First come named moves, each a turn or a mirror, each shown by rows before and after it. For each pair of rows after them, which moves, in which order, take the first row to the second? The first pair is done for you.
k556 (before |-> after):
[ 0.20  0.74 -1.05 -0.55  1.17 -0.36  0.09 -1.76 -1.27] |-> [-1.01 -0.32  0.77  0.76 -0.64  0.58  0.22  1.55  1.22]
[-1.25 -1.68 -1.61  0.90  3.16  0.54  0.61  0.04  0.12] |-> [-1.65 -1.68 -1.37  1.23  2.45  0.41  0.60  1.13  0.69]
[ 2.20 -0.13  2.41 -0.45 -1.69 -1.10  2.08 -3.35 -0.69] |-> [ 1.39 -0.52  3.56 -0.17 -2.70 -0.56  2.35 -1.42  1.05]
[ 3.34 -1.77  0.02 -1.06 -0.85 -2.33  0.67 -0.61 -0.71] |-> [ 2.52 -2.22  0.83 -0.21 -1.80 -1.81  0.52  1.60  0.24]
k646 (before |-> after):
[-2.61 -2.30 -2.57  0.64 -0.65  0.01  0.94  1.07 -0.02] |-> [-2.27 -2.57 -0.14 -0.05 -1.99  0.05  2.67 -0.25  0.53]
[ 1.76 -0.09  1.00 -0.15 -0.92 -1.24 -0.30 -1.31 -0.49] |-> [ 1.03  0.31 -1.13  0.47 -0.20 -1.58 -1.61  0.13 -0.52]
[-0.48  0.01 -0.98  0.82  0.27 -1.32 -0.66  0.92 -1.06] |-> [ 0.02 -0.38  1.47  0.17 -1.20 -1.40  0.93 -0.37 -0.95]
[-1.79 -1.30  4.66 -1.07  0.36  2.72  3.03 -0.64 -0.06] |-> [-3.24 -0.16 -1.63  0.44  3.72  2.60 -1.57  3.15 -1.09]
k307 (before |-> after):
[ 1.30  0.00  2.32  0.48  0.34 -0.74 -1.24 -0.75 -0.22] |-> [-0.50  0.10  1.73  0.94  1.76  0.78 -1.64  0.57  0.29]
[-2.45 -1.62  0.24  0.40  1.40  1.37  0.14  1.90  2.13] |-> [ 2.00 -1.46  2.33 -0.60 -1.56 -2.02  1.32 -1.13  1.11]
[-3.08  0.65  1.00 -0.86 -0.18  2.23 -0.05  0.06  0.99] |-> [ 0.42  0.34  2.31 -1.54 -1.88 -0.18  1.06 -2.11  0.53]
k390 (before |-> after):
[-0.43  0.12 -1.40  0.41  0.68 -0.09  0.26  0.59  0.47] |-> [-0.08  0.64 -0.62 -0.23  0.58 -0.09  0.32 -1.03 -0.73]
[ 1.43  0.49 -0.45 -0.21 -1.58 -0.67  0.32 -0.04  0.27] |-> [ 1.62  0.20 -0.28 -0.16 -1.60 -0.54  0.80  0.23  1.03]
[-1.01 -0.59  1.22  2.08 -1.48 -2.36 -2.05  2.08  3.07] |-> [ 0.61  0.02 -1.60  1.59  0.67 -3.81 -3.72 -0.07  0.53]

Each pair is 2 to 3 moves apart.
[-2.19  0.84 -3.00  0.28  2.51  0.54 -1.50 -0.43 -0.92] |-> [ 2.81  0.25  0.54 -0.70 -2.42 -3.11  0.13 -1.54  0.17]
k556 then k307
[-3.30  0.19  1.83 -0.15 -0.14  4.53  2.00  1.35  2.36] |-> [-3.84  0.85 -1.50  0.10  2.78  4.00 -0.32  0.79  0.38]
k556 then k390 then k646
[-2.95 -0.37 -0.83  0.84 -0.36  1.27 -0.73  4.79  1.62] |-> [ 3.44 -0.03  0.54 -0.82 -2.99 -3.92  0.35 -1.15 -1.32]
k307 then k556
[-0.11  1.37 -1.39 -1.46  3.07  0.87  0.90 -5.35 -3.63] |-> [ 5.02  0.96 -1.45  0.40 -1.87 -4.74 -1.46 -0.15 -1.22]
k556 then k390 then k307
[-2.44  0.71 -2.49  2.03  3.12  2.31 -3.03  4.12  1.31] |-> [ 2.05  0.01  1.88  1.79 -3.44 -1.50 -1.04  4.57  3.06]
k556 then k307 then k556
[-0.21  0.29 -5.90  0.87  3.04 -1.33 -2.52  1.38 -1.02] |-> [ 4.33 -0.62  0.25 -1.28 -1.81 -3.78  2.17 -4.06 -1.03]
k307 then k646
[-4.29 -0.68  1.72 -0.55 -0.20  2.73  1.97  2.03  2.62] |-> [-4.83 -0.24  0.10 -0.61  1.81  3.55  1.68  1.22  0.99]
k307 then k556 then k307
[-1.45 -0.77  0.60  0.73  0.02 -0.25  0.51  6.02  1.99] |-> [ 3.79  0.08  0.03 -1.16  0.19 -4.43  1.25 -0.50 -2.12]
k307 then k556
[-0.91  0.81 -2.94  0.75  4.61  0.71 -2.26  0.54 -3.20] |-> [ 3.48  0.59  0.56 -0.88  1.02 -1.88  0.31 -3.47 -3.68]
k307 then k646
[-0.79 -0.04  0.62  0.16 -1.59  1.04 -1.21  2.01  2.16] |-> [-2.27  0.07  0.93 -0.52  0.14  2.16 -0.67  0.44  1.00]
k390 then k646 then k307
